(in the rows, 128 means zero)
Each named move below is a turn or a mirror, shown by a few rows before and after it. Which moves, in which order, take the first row of each later pair to the second? The first pair is answered.
move Q:
[142 147 127 115  95 141 149 138 150 117  74 105 110  83 109  93 177 106
 202 119 168 120 117 188 125 166 117 142  80 116 144  91 185 106 113] => [134 153 113 139 130 141 165 194 152 157  77  71 134  81 185  92 109 154
 181  81 141 133 142 159 153 104 131 149  81 156  94 149 131 117 142]
[ 94 145 193 113 192 110  68 101 102 136 139 148 113 164 124 170 117 166
  87 136 113 125 111  68 105  95 103 102 185 173 107 126  89 149 113] => [ 94 150 196 106 176 103  75  80  99 130 137 165 110 159  95 169 138 143
  94 153 113 120  93  81  98 127 108  89 180 152 121 109 114 137  94]
[125 131 122 145 137 122 123 124 132 122 130  98 123  97 135 114 119 151
 114 128 132 138 137 126 131 122 121 118 119 140 133 124 133 136 140] => [115 125 124 151 126 123 131 114 137 113 137 117 117 101 118 119 124 132
 105 134 136 137 130 137 122 130 109 113 116 130 149 118 134 139 139]
move R:
[157 148  97 100 114 129 163  97 153  99 136 121 132 138  93 151 128 112
 151  99 124 166 124 153 134 153 137 129 116 162 150 128 155 122 150] => [159 145 114 100 116 123 154  78 141  94 132 131 125 142  87 166 131 108
 149 110 126 157 117 152 133 156 120 127 125 157 156 128 151 129 138]
[189 178 140 102 142 107 127  59  62  87 171 177 123  49 138 133 172 190
  98  67 133 129 120  44 130 163  57  77 134 123 151 131  96 139  95] => [191 168  65 117 106 148 205 153 100 119 179 118 138  44 183  60 138 210
 147  29 130 143 153 110 157 131 114 127  92 150 135 166 107 127 139]
[141 147 114 132 115 116 114 113 125 147 129 117 142 137 118 153 121 131
 145 123 123 120 123 103 134 129 113 143 143 135 120 136 102 146 134] => [140 141 116 126 114 129 125 122 127 142 132 108 142 131 125 142 116 143
 144 117 122 116 133 112 137 127 120 139 147 138 121 149  98 142 139]
move L:
[105 123  75 147  95 131  93 118 172 163 149 154 137 189 121 132 137 104
 108 137 110  89 143 141 142 129 171 143 147 118  76 123  91 155 134] => [141 109 108 150  92 154 120 122 161 104 113 154  99 120 124  71 143 109
 173 146 153  98 121 158 140 176 119 147  93  77 173  95 153 108 136]
[125 131 130 115  89 153 162 213 184 170 113 127 193 146  61 107 177 130
 185 134 195 172  74 151 125 184 202 153  33  84 188 136 154 151 127] => [113 145 217 105 155 105  78 130 134 144 128 170 185 143  53 191 164 157
 123 135 175 157  57  43 118 178 128  71 100  81 181 120 101 175  75]
[ 99 117 135 116 166  69  83 196 115 146 115 149 139 156 157 180 105 190
 100 128 149 152 134  51 133 124  84  76 113 166 120 156 140 117 175] => [106 114  80 119 121  84 143 246 138 166 114 120 136 163 162 130 114 171
 128 109 152 156 150 107 140 120 128 122  79 173 112 169 164  97 206]

Each pair is 2 to 3 moves apart.
[126 113  95 144  89 135 182 145 100 145 193 103 148 145 113  51 156 132
 100  89 154 144 148 224  90 176 139 160  95  69 127 131 179 119 159] => [131 120 112 140  94 122 148 109  82 141 186 123 141 160  79  70 175 112
  76 106 154 132 132 209  78 189 126 136 116  48 134  95 181 113 122] => R, L, L
[111 134 134 123 122 124 115 107 113 125 135 126 154 153  92 174 147  72
 109 133 112 109 157 107 105 156  96 102 152 127 128  86 142 130 113] => [115 122 142 146 157 139 142 164 111 118 119  97 141 101 174 133  95 129
 124 103 117 138 174  92 134 132  83 113 127 157 147 134 124 120 140] => R, L, Q
[128 126 151  81 116 114 120  80 114 132 110 154 125 129 110 162 135 122
 112 146 130 114 132 114 110 149  92 104 119  99 136  91 119 132 106] => [126 127 140  86 108 109 107 100 123 150 123 146 134 157 109 182 133 120
  97 135 113 106 138 110 116 132 123 114 128 110  97  99 104 148 105] => L, L, L
[133 150 148 162 182  97 148 183 110 157 144 104 128 159 152 139 133 122
  99 127 103 130 130  78 100 107 121 123 184 165  68 143  69 158 155] => [144 142 154 174 184 112 176 215 122 124 128  88 112 113 178  83 120 148
 139 117 126 137 128  88 103 110  90 126 137 160 111 146 101 122 186] => L, L, R
[129 119 157 118 116 128  98  72 101 120 125 148 140 169  89 129 169  71
 136 159 133 118 124 142 133 160 123 124 145 106 147 107 151 133 110] => [136 122 139 117  97 126 114  87 108 115 122 130 140 163  85 111 177  72
 150 157 141 123 135 166 133 158 135 135 129  95 150 112 162 127 118] => L, L
[113 127 135 144 107 140 137 107 124  92  97 145 103 103 128 128 130 136
 142 122 140 114 113 116 128 168 115 108 135 108 162 119 141 118 107] => [ 96 124 112 135  84 132 127 115 134 123 123 144 123 146 109 146 133 109
 119 126 119 103 122 145 124 159 151 131 147 115 123 120 138 135 115] => L, R, Q
[110 102 137 133 153 127  82 138  96  51  83 150 121  66 149 109  86 108
 146 100 187 147 136 123 140 132  51 140  57 123 211 130 138 121 108] => [ 89 102 156 122 189 114  42 115  83  72 103 167 129 101 140 155  74 118
 100 104 154 131 137  80 135 105  42 113  97 143 168 154 103 142  93] => L, L, L
[137 145 151 107 118 136 114 153 104  98  69 131 132  80 169 141  91 164
 160 124 140 139 145 122 141 167 112 121  73 182 141 181 130  69 140] => [131 142 165 107 136 121  91 149  94 101  72 143 131  92 167 176  79 158
 141 116 130 135 142  91 141 154 103  99  85 180 134 182 102  79 130] => L, L, L
[ 76 101 173 132 155 110  55  31 170 143 117 142 159 119  77 173 132 122
 127 143 106  99  85 104 101 148 102 102 155 142 100 132 130 148  71] => [105  82 189 149 165 142 107  77 179  97  88 104 137  39 120  99 107 157
 198 126 142 115  93 105  98 151  59 102  87 124 163 134 165 108 100] => R, L
[128 126  89 150 150 119 142 126 129 153 126 109 153 133 151 147 114 141
 165 130 103 124 153 129 139 113 162 150 140 159  92 152  93 132 142] => [132 128  95 157 141 131 179 138 136 144 119 111 153 112 159 105 120 143
 188 125 121 130 151 145 140 123 151 156 118 150 118 148 123 119 148] => L, L, L
[115 117  64 141  82 121 122 211 155 138  95  67 112 116 181 104 110 124
 164 105 128 162 103 166 205  94 116 154  98 201  78 199 161 152 119] => [138 120 153 115  96 106  84 121 129  67  82 118  78  92 126 113 156  92
 170 146 171 167  62 143 173 171  33 109  97 125 169 141 209 118  77] => R, L, L
[112 122 108 103  88 119 129  99 110 126 160 132 128 169  94 142 152  96
 129 137 155 122 128 169  98 120 155 154 138 120  97 110 124 133 116] => [123 131 161 101 129 113 114  86  87  98 149 145 108 141  94 149 136 113
 125 134 156 124 120 122  87 134 101 127 148 103 122 103 121 125 106] => L, R, L
